In the data rows, 128 means zero.
Some points, one per row:
[109  98 141 172 133 120 108 125 158 118 126 119 121 143 135 137 135 109]
[110 132 164  88  59  85 137 115  80 125 102 136 142 118 106  54 193 164]
[130 139 123 132 131 127 126 141 127 127 130 110 117 112 146 136 109 137]
[139 137 127 125 131 139 128 112 130 135 122 136 121 122 131 136 107 125]
[109 138 131  97 113  80 145 136  82  79 109 128 110 126 127 107 179 170]
[113  85 139 167 165 154 120 138 120 151 135 115 117 140  99 138 207  93]
[141 152 113 118 130 132 132 129 126 134 133 122 129 110 124 128 106 131]
[124 161 117 118 127 131 141 148 120 143 138 110 126 104 138 119 106 131]
[147  93 150 145 139 137 119 118 154 110 119 155 140 150 132 142 131 117]
[154 146 124 113 119 136 121 108 141 125 130 130 133 112 121 129  89 127]
[118 157 117 123 110 126 139 141 126 134 136 117 136 118 117 106 125 130]
[166  86 126 115 145 140 104  92 159 122 115 155 139 138 122 144 120 115]
[183 101 132  99 140 144 102  97 145 113 110 153 136 142 118 158 101 111]
[129 156 123 115 127 135 141 134 120 138 143 114 124 111 117 119 110 135]
[ 70 177 110 143 178  94 171 210 108 120 157  72 121  92 173 155 136 145]
[122 161 124 107 119 127 144 141 108 146 141 113 135 112 116 116 124 128]
[152 105 152  85 116 112 105  68 127 111 113 165 138 118 108  95 157 127]
[112  94 137 182 152 140 155 159 128 157 115 107 122 153 140 122 163 117]
[113 106 129 145 145 146 154 142  98 127 111 121 119 136 116 104 168  98]
[179  71 146 133 148 148  91  79 183 114 104 162 126 166 105 174 114  94]
[149 154 137  91 106 110 119 103 116 108 119 141 121 102 116  97 128 158]
[142 154 127 111 138 128 133 132 129 128 131 129 130 114 140 132  94 130]
[156 141 116 115 126 138 115 113 146 130 124 134 133 114 130 129  85 120]
[176  98 137 121 125 127  98  93 169 115 115 144 137 146 133 147  92 112]
[157 128 117 121 119 130 118 108 147 138 128 135 121 124 130 140 106 117]
[134  95 143 158 122 124 128 123 155 131  91 146 132 173 101 144 153 110]
[143 151 119 118 119 133 128 123 136 140 135 129 127 114 122 128  93 124]
[104 139 126 129 127  94 151 161 112 120 140 120 120 105 148 111 148 136]
[ 99 142 121 132 126 139 140 157 114 151 134 108 115 109 128 119 132 129]
[ 77 177 135  95  73  90 158 146  66 133 135 126 129  81 105  54 170 172]
[119 115 126 170 124 128 131 155 144 117 133 125 110 128 152 153 106 104]
[129 143 130 127 112 135 137 134 134 142 130 126 130 109 131 114 109 131]
[ 91  91 136 197 155 131 155 182 141 112 126 107 129 156 170 129 146 133]
[ 81 161 129 140 124 129 164 159  71 159 149  98 124  94 126 101 179 135]
[127  76 141 147 141 140 117 102 148 126  86 160 120 165 110 129 141 110]
[202  82 147  99 153 151  82  62 178 104 117 170 150 169 108 169 102 115]
[110 128 122 166 164 134 109 140 164 103 116 127 117 137 177 175  98 120]
[151 117 126 127 132 128 104 112 138 125 122 139 140 136 112 144 109 120]
[137 150 119 112 125 134 130 121 130 128 132 124 136 115 111 122 107 131]
[ 94 129 118 141 140 137 159 159  96 157 154 108 124 120 124 123 149 127]
[ 70 133 116 192 139 121 161 188  90 142 149  96 106 128 162 143 166 144]
[146 104 159  91 121 126 116  85 142 104 106 147 145 128 112 113 130 146]
[118 117 134 162 131 141 121 133 138 143 138 120 122 141 139 121 133 130]
[110 147 112 130 140 116 153 155  99 140 145 107 121 124 137 118 151 139]
[ 80 156 118 126 158 127 169 177  95 126 155  82 127 104 137 134 147 146]
[117  68 135 182 152 144 112 147 147 137 105 124 124 170 137 151 163 112]
[149 151 123 114 131 136 111 121 146 121 124 131 132 114 143 140  73 128]
[120 168 121 109 105 124 144 139 103 144 141 121 128  92 121  98 130 136]
[121 163 108 126 137 130 127 150 133 123 137 110 125 102 148 141  93 138]
[160 141 126 107 130 132 116 109 146 121 124 140 131 122 133 139  88 128]
[134 134 126 122 133 136 136 135 129 138 135 129 127 111 129 121 105 127]
[129 144 125 139 122 122 135 127 129 135 138 128 112 122 136 128 114 122]
[ 49 145  98 168 180 112 183 213  91 132 141  50 135 100 166 154 201 148]
[154 144 125 109 127 135 118 112 142 130 132 139 134 112 117 125  87 119]
[133 151 126 122 117 129 133 128 129 143 131 124 134 117 127 116 106 125]
[148 107 122 145 141 148 103 109 160 111 113 149 130 156 143 165  75  98]
[150  57 154 193 179 155  53 121 227  84  98 155 135 217 186 232  58  60]
[102 131 158 131 103  73 127 109 114  82  90 167 142 118 112  74 183 188]
[148 142 131 117 126 139 125 114 139 133 129 131 135 122 123 129  98 126]
[ 85 155 125 125  92 106 157 158  77 148 141 104 125  92 122  72 179 156]
[173 113 130  98 136 142 101  92 164 115 121 153 138 128 128 159  67 118]
[116 169 121 110 106 107 142 132 109 130 138 119 124  98 121  85 120 143]
[137  87 144 136 130 140 122 121 143 128 113 152 117 149 138 139 138 103]
[ 53 171 152 122  65  75 162 167  46 128 122 129 116  91 100  24 240 188]
[141 103 130 165 112 146 124 128 152 142 125 135 135 166 134 149 109  83]
[125 147 118 133 127 133 139 149 117 139 144 105 119 115 133 119 122 134]
[135  54 125 140 177 115 128 127 119 114 116 142 139 177 120 162 181 136]
[ 80 121 103 153 193 126 155 163 126 124 148 101 129 148 160 157 168 113]
[109 148 132 122 120 136 148 139 128 142 138 114 134 124 130 125 133 123]
[138 109 138 130 154 139 127 110 137 104 122 134 127 128 140 151 104 147]
[151 150 127 116 118 129 122 119 138 130 127 132 133 109 125 124  95 121]
[166  92 145 145 154 135  85 108 155 122  96 159 135 160 143 151  91 104]
[178  79 135 119 119 150 107  93 172 111 112 148 145 154 105 151 113 108]
[ 96 183 121 108 115 109 147 162  98 132 144 105 127  81 138 103 126 157]
Here are 40 more points, each followed by its number:
[150 111 134 142 130 123 133 127 130 131 139 126 136 149 132 147 138 126] 0
[103 142 110 161 125 134 135 151 125 143 145 109 120 126 144 126 118 134] 1
[120 116 114 168 117 119 139 142 134 134 133 108 119 142 144 120 124 128] 2
[164 145 123 110 127 132 108 107 143 123 125 133 133 121 124 137  80 127] 3
[159 139 119 116 122 140 109 109 138 128 132 139 134 126 129 138  80 126] 4
[118 107 134 155 147 136 131 133 154 110 105 105 115 148 166 172 118 110] 5
[ 98 155 132  93  59 100 146 112  75 128 124 138 152 121  94  33 211 149] 6
[161  95 135 122 142 140 107  98 149 117 115 158 136 150 131 163  99 113] 7
[124 104 115 131 122 140 144 125 136 133 111 135 148 131  86 132 156 106] 8
[146 139 128 122 133 135 108 117 157 120 119 135 132 119 142 145  74 115] 9
[111 112 140 179 145 127 135 146 138 145 141 123 100 144 138 142 152 130] 10
[140  92 119 142 127 138 122 113 154 147 124 139 123 144 133 139 107 107] 11
[182  91 138 153 123 144  88  97 195 107 104 166 137 169 144 190  93  94] 12
[131 111 122 137 126 142 121 123 148 141 112 132 135 143 129 139 123 110] 13
[143 142 129 132 134 141 114 127 151 123 128 127 127 118 139 142  84 116] 14
[119 115 116 155 125 144 144 138 122 147 137 117 106 124 129 141 129 118] 15
[133 150 115 118 111 133 127 129 135 134 135 127 132 113 127 122  90 125] 16
[126 166 121 117 137 126 146 138 115 142 145 114 127  98 131 122 113 132] 17
[ 92 190 128 101  91 101 161 148  74 149 143 106 119  80 100  61 159 164] 18
[145 140 122 117 125 128 119 127 125 140 133 126 124 130 110 132 116 110] 19
[145 122 138 131 115 144 130 116 144 134 128 134 138 124 126 134 113 117] 20
[139  74 124 154 136 119 119 122 175 120 107 154 146 187 133 166 130  81] 21
[118 165 118 117 127 138 148 151 103 154 145 100 118 106 124 114 122 137] 22
[104 150 126 142 111 127 152 156 106 137 140  99 126 109 118 103 144 137] 23
[ 86 177 133  97  74  90 153 149  74 141 127 128 119  79 113  49 152 173] 24
[145 119 136 124 138 145 122 114 146 118 129 138 135 134 126 139 116 119] 25
[110  69 153 128 108 125 110 114 128 132 101 145 153 162 111 138 169 100] 26
[ 27 158 103 151 147  76 209 211  47 123 165  43  95 115 135 106 255 176] 27
[ 85 150 134 135 124 139 153 163  97 138 137 110 132 124 108 107 186 139] 28
[234  73 158  59 171 156  67  30 178  75 100 195 157 183  95 205 113 131] 29
[148 139 127 112 124 129 119 114 138 134 119 136 135 126 121 131  98 123] 30
[111 150 114 116  96 114 137 134  98 141 140 130 123 104 123 102 125 131] 31
[132  92 127  96 106 121 107  98 130  96 114 169 130 131  93 119 159 132] 32
[155  99 135 151 137 142  97 113 148 127 107 128 112 165 135 161 125 110] 33
[134 150 123 117 117 137 129 129 131 132 131 130 130 123 125 125 110 123] 34
[158  36 147 150 150 168  83 115 199 105  92 157 133 196 151 189 101  83] 35
[128 142 116 135 112 131 126 135 129 145 122 126 135 125 127 117 131 125] 36
[124 127 132  90  93 107 100 100 113 116 123 145 111 122 114 111 144 154] 37
[134 130 118 138 118 125 116 133 140 141 131 116 126 127 133 134 112 108] 38
[ 84 165 104 149 131 105 155 175  97 138 154  88 109 105 152 132 147 149] 39
Which two of these numbered points are nearest to each point below, ignoring the direction in which the first points spread most? Their numbers follow each, nearest first.
[141 141 114 122 107 118 116 121 123 117 131 143 121 119 134 107 117 133] > 31 30
[127 170 128  93  80  91 128 118  97 135 136 144 120  90 119  77 132 160] > 24 18
[148  84 113 156 126 133 116 113 144 126 118 141 128 141 140 147 116 114] > 11 2
[173 113 130  75 117 117 102  64 144 111 120 163 138 137 110 114 137 117] > 37 32
[152 105 134 132 110 143 125 108 139 133 117 148 140 147 120 121 120 119] > 20 36
[132  63 118 173 147 159  74 120 195  81 109 146 133 187 168 169 102 100] > 35 5
[127 152 114 132 127 124 134 140 127 141 139 122 124 113 137 119 107 132] > 14 17
[125 110 110 123 146 122 136 132 111 147 124 120 117 132  99 135 167 124] > 8 28
[ 60 200 121 118 143 105 184 184  50 142 167  74 114  86 117  98 195 164] > 25 7
[116 137 126 166 118 115 118 148 128 124 132 120 100 121 137 119 119 125] > 2 1
[127 134 167  30  44  55 114  79  44 108 101 185 146 111  78   0 236 208] > 6 32
[ 30 165 118 158 209 115 194 218  43 113 176  41 117 108 144 154 255 169] > 27 5
[128 110 135 145 152 133 135 130 143 136 140 107 127 127 153 133 135 129] > 0 11
[134 129 126 127 125 139 126 128 131 131 132 133 130 127 130 130 104 125] > 34 25
[109 169 122 112  98 111 140 143  99 139 141 112 127  97 112  78 146 142] > 18 30
[ 53 138 143 124 113  99 140 139  67 132 134 112 117 102 106  86 213 139] > 26 28
[161 125 130 109 127 137 104  94 155 108 119 147 133 123 127 153  82 128] > 3 4
[ 98 131 135 135 137 142 171 170  96 155 136  97 138 133 112 128 191 131] > 28 0
[ 46 205 142  71  31  32 172 148  15 120 147 131 132  70  76   0 255 205] > 6 32
[143 148 127 110 104 114 102 113 121 123 116 153 128 113 119 100 116 144] > 24 18
[123 114 124 162 136 137 122 118 127 116 138 129 113 146 143 155 122 128] > 33 1
[ 88 136 135 143 105  87 142 165 102 116 117 122 121 128 147 104 173 131] > 12 21
[167 140 126 101 123 132 104 108 141 127 128 135 135 120 127 141  84 124] > 3 4
[164  82 138 119 133 137 104  72 150 119  99 156 142 155 120 143 113 112] > 7 25
[ 88 108 132 164 159 137 172 148 116 150 151  93 131 166 139 140 222 127] > 27 10
[189  84 123 144 154 145  67  89 172 113 116 148 130 166 137 188  73  81] > 38 19
[ 88 144 119 152 146 135 143 170 110 148 149  97 107 112 146 126 132 135] > 1 39
[211  31 148 126 149 143  43  55 187 103  97 161 151 181 144 224 103  91] > 0 7
[101 144 141  75  72  81 127 120  66 124 128 143 136 109  80  29 218 178] > 6 32
[131 149 123 130 122 133 132 143 122 149 143 120 125 109 133 109 104 131] > 16 22
[168  58 138 142 152 147 107 106 183  90 109 172 142 206 131 190 109 105] > 21 0
[114 148 116 131 174 107 135 150 133 113 143 111 130 123 177 170 114 130] > 39 5
[ 53 187 139  72  63  50 143 142  29 126 126 138 141  83  90   4 237 191] > 6 32
[ 87 168 131 104  62  87 137 138  62 123 139 123 139 107 103  43 210 161] > 6 32
[ 78  84 115 190 126 142 141 129 114 153 131 101  99 159 115 132 176 124] > 10 15
[128  96 142 138 131 151 109 124 156 122 114 140 137 141 146 141 124 105] > 13 25
[138 124 123 122 118 119 128 135 128 140 131 123 117 127 130 127 125 125] > 38 19
[133 163 123  98 105 110 133 122 108 139 138 133 127  94 116  94 126 145] > 18 30
[138 144 117 126 132 135 123 132 125 131 136 125 130 119 114 133 126 120] > 19 34
[117 119 113 151 115 132 120 142 139 126 123 129 133 137 146 145  94 115] > 1 38
[131 151 120 122 121 133 137 135 124 142 139 117 130 103 126 110 110 130] > 16 34
[164 135 125 116 129 135 117 113 145 130 122 132 134 115 128 131  81 122] > 3 4
[153 101 115 143 145 147  93 104 174 123 116 155 125 157 144 161 101 110] > 13 36
[ 82 135 122 153 136 137 152 155 115 142 136 104 118 120 122 134 145 129] > 15 1
[173  35 162 130 162 150  90  69 157 107  75 191 147 205 114 165 116 111] > 26 32
[ 79 133 118 175 154 148 158 174  94 155 145  91  95 141 108 120 191 140] > 10 28
[119 128 119 135 166 125 133 152 132 102 138 110 133 115 163 171 113 136] > 39 5
[118 108 136 153 133 145 146 149 120 151 126 119 113 125 124 125 127 115] > 15 11
[121 156 115 136 130 126 139 144 118 137 145 102 125 101 139 133 104 132] > 14 17
[104 160 115 134 154 112 148 164 114 112 148 106 117 112 147 134 114 133] > 39 14
[174 109 130 106 150 143  95  89 150 114 117 159 132 149 110 174 101 122] > 7 25
